Turns in one plane each, and the order they were made in; the first pair answered:
vudu:
[2.463 -1.330 -1.524 1.854 -0.952 0.928 2.600 -0.037 1.604 -0.330 -0.407 -0.552 -0.456 -0.049 0.891 0.902] -> [-0.300 0.582 -1.626 0.127 -0.744 -0.326 2.170 0.112 -1.013 -1.377 0.413 -2.909 0.024 2.039 0.802 1.573]
[-0.760 -0.099 -1.960 0.068 -1.118 0.560 0.410 -1.193 1.260 -1.629 -0.429 1.137 -0.732 1.238 -1.238 2.090] -> [-2.070 1.067 -1.514 -1.211 -1.045 -0.874 -1.880 -0.571 -0.233 -1.011 -0.690 -0.292 -1.058 1.359 0.918 0.961]
[-1.674 1.200 2.988 0.732 1.185 -1.740 -1.485 1.328 -0.566 1.255 1.762 0.492 0.533 -0.171 -0.052 -0.037] -> [0.004 -0.159 2.841 2.044 1.178 -0.482 -0.549 0.907 1.279 1.745 1.457 1.884 0.405 -1.298 -0.598 -0.196]
Zaf:
[-0.121 -0.419 -1.171 0.297 -0.628 1.961 0.380 0.212 -1.463 -1.214 -0.625 -4.268 -0.402 0.977 -1.048 1.510] -> [-0.397 -0.382 0.175 1.825 -0.258 1.981 1.053 0.664 -0.490 -0.654 0.442 -3.264 0.067 0.759 -2.615 2.401]
[-0.493 1.002 -1.048 -1.738 -0.922 0.249 -0.743 -0.174 -3.924 -0.606 -0.900 -1.152 0.885 2.445 1.071 0.184] -> [0.143 0.073 -1.412 -0.793 -0.856 1.288 1.258 -0.893 -3.036 -1.521 -0.293 -0.312 1.454 3.029 -0.984 1.259]
[2.332 -2.000 -4.382 1.501 -3.485 1.852 0.072 -0.839 0.821 2.535 0.810 -0.057 -1.905 1.964 -1.867 -3.244] -> [2.285 -1.873 -2.473 3.309 -2.687 1.566 0.488 -0.275 1.874 3.394 2.361 1.318 -1.313 1.785 -3.432 -2.344]
bor:
[1.058 1.067 0.444 -0.611 0.649 1.563 1.949 0.975 -1.762 2.049 -1.631 0.201 -0.851 -1.535 -0.419 -0.906] -> [0.593 1.359 0.031 -1.161 0.341 1.357 1.975 0.910 -2.405 1.679 -1.596 -0.408 -0.817 -1.089 -0.514 -0.825]
[-1.516 0.097 2.149 1.686 0.502 -0.929 -0.292 1.296 1.402 0.511 2.086 1.677 -0.398 -0.597 -0.802 0.689] -> [1.226 -1.618 -0.294 1.208 -0.506 0.699 0.305 0.277 2.436 0.327 0.036 2.307 -1.180 -1.958 0.199 -0.675]
[-0.200 0.401 1.723 -0.138 -0.119 -1.467 -2.395 1.098 0.904 1.494 0.613 0.663 -0.349 -1.107 2.167 -0.805] -> [1.097 -0.441 0.373 -0.703 -0.811 -0.509 -2.016 0.293 1.165 1.206 -0.535 0.697 -0.718 -1.384 2.763 -1.456]
[0.878 0.734 1.174 1.448 -0.033 -0.750 -2.029 0.014 0.898 2.959 -1.071 -0.067 -0.321 -2.114 1.954 -2.806] -> [1.238 0.481 -1.159 -0.388 -0.654 -0.173 -1.762 -0.934 -0.019 1.707 -2.367 -1.179 -0.631 -1.536 2.658 -3.281]
tukel:
[1.159 -0.602 2.001 2.831 0.401 -2.415 -4.560 1.135 0.661 3.407 -0.463 1.626 -1.387 -3.149 4.730 -3.730] -> [4.322 -3.691 -5.547 0.317 -1.628 2.228 1.148 -3.126 0.290 -1.604 -2.885 -0.021 -1.196 -1.043 2.042 -2.758]
[-2.445 0.862 2.336 -0.943 0.949 -3.504 -4.901 0.855 -0.032 2.306 2.217 -0.055 0.890 -0.455 1.842 0.204] -> [2.484 -2.623 -1.850 -1.261 -0.677 -0.368 -3.566 -1.304 2.313 2.039 -1.262 1.563 -0.261 -2.800 3.043 -1.865]
[-1.879 1.684 -0.016 1.691 0.472 0.513 -0.475 -0.387 0.772 -0.749 0.523 1.896 0.554 -1.364 -0.569 1.005] -> [-0.987 0.965 -0.464 1.783 0.379 0.871 -0.382 -0.669 1.286 -0.561 -0.120 2.441 0.233 -2.030 -0.302 0.403]
[1.187 -1.707 -1.418 1.916 -0.680 1.519 2.879 1.360 0.764 2.346 1.518 0.948 -2.214 -1.312 -1.864 -1.316] -> [-0.412 -0.839 -1.726 1.461 -0.487 1.255 3.792 1.164 -0.331 1.043 2.415 -0.283 -1.632 0.448 -3.238 -0.223]
lef:
[-0.814 0.643 1.996 0.115 0.694 -1.568 -0.917 2.221 -0.958 0.995 -0.743 -1.294 1.505 1.479 -1.674 0.939] -> [-0.079 0.506 1.532 -0.395 0.431 -1.783 -2.141 2.399 -0.960 1.470 -1.914 -1.332 0.982 0.499 0.231 -0.474]
[-0.087 0.256 1.576 0.850 0.265 -0.465 -0.148 0.242 1.320 1.255 0.138 1.109 -0.488 -1.447 0.096 -0.183] -> [0.377 -0.020 -0.751 -0.880 -0.566 0.313 -0.258 -0.638 0.383 0.264 -1.301 -0.253 -0.913 -1.209 1.351 -1.199]
[0.208 1.369 -0.026 -0.087 -0.047 -2.226 0.181 0.197 -0.953 -1.452 1.397 -2.618 0.308 0.848 0.590 0.552] -> [0.163 1.430 1.207 0.721 0.045 -2.447 -0.126 0.805 -0.503 -0.577 1.940 -1.854 0.360 0.341 0.463 0.707]
Pairs:
Between the rows of a pair lie 2 to 3 turns.
[3.474 -1.298 -2.056 0.268 -1.286 2.136 6.076 -0.439 3.352 -1.178 -0.933 2.075 -0.912 -1.195 -4.506 0.770] -> [-2.999 3.514 3.063 0.187 0.674 -2.400 3.568 2.450 0.175 -0.718 3.105 -0.264 0.641 1.665 -5.283 2.551] | bor bor Zaf
[-2.046 1.572 2.647 0.751 -0.351 -1.936 0.191 0.578 -1.424 -1.077 1.297 -0.293 0.966 0.762 -1.094 0.486] -> [0.295 0.586 1.595 0.288 -1.178 -1.529 -1.826 0.541 -0.533 0.518 -1.134 0.758 -0.418 -1.847 2.393 -2.353] | Zaf tukel
[1.213 -0.572 -3.468 -3.073 -0.568 -0.903 0.932 -0.119 1.696 0.300 -1.116 0.080 -1.565 -3.886 2.498 -3.659] -> [-0.329 -0.606 0.305 1.006 1.078 -1.021 4.025 0.484 3.675 0.042 2.944 2.307 0.393 -2.704 -3.423 0.300] | tukel lef bor
[0.372 -0.324 -2.668 -1.095 -2.656 3.719 1.327 0.455 0.591 1.585 -0.053 0.589 0.349 -0.973 0.065 2.541] -> [-2.355 1.818 0.827 -0.267 -1.505 1.324 -0.454 2.256 -0.227 2.944 2.078 0.553 0.869 -0.318 -0.060 3.185] | vudu Zaf tukel
[1.840 -1.879 -2.823 -0.269 2.665 1.884 2.563 -3.723 3.220 1.247 -2.430 2.708 0.367 -0.279 -0.438 1.457] -> [0.940 -0.445 -3.383 -2.926 2.282 0.226 -1.005 -3.085 1.099 1.920 -4.075 0.748 -0.509 -0.789 4.012 -0.971] | Zaf Zaf lef
[1.363 -0.969 -0.269 1.298 -0.622 1.472 -0.653 0.207 2.806 1.150 0.172 1.712 0.478 -2.011 0.417 -0.354] -> [-2.659 1.823 0.385 -0.827 0.118 -0.762 -1.711 0.954 -0.672 -0.201 1.743 -1.481 0.983 0.861 0.379 0.681] | vudu bor vudu
[0.063 -0.659 2.092 2.534 0.485 -0.793 -1.094 1.357 3.019 1.880 0.617 2.768 0.374 -1.677 -0.770 0.639] -> [0.866 -1.382 1.189 2.530 0.104 -0.223 -0.598 0.800 3.514 1.549 0.133 2.976 0.321 -1.850 -0.901 0.657] | tukel Zaf
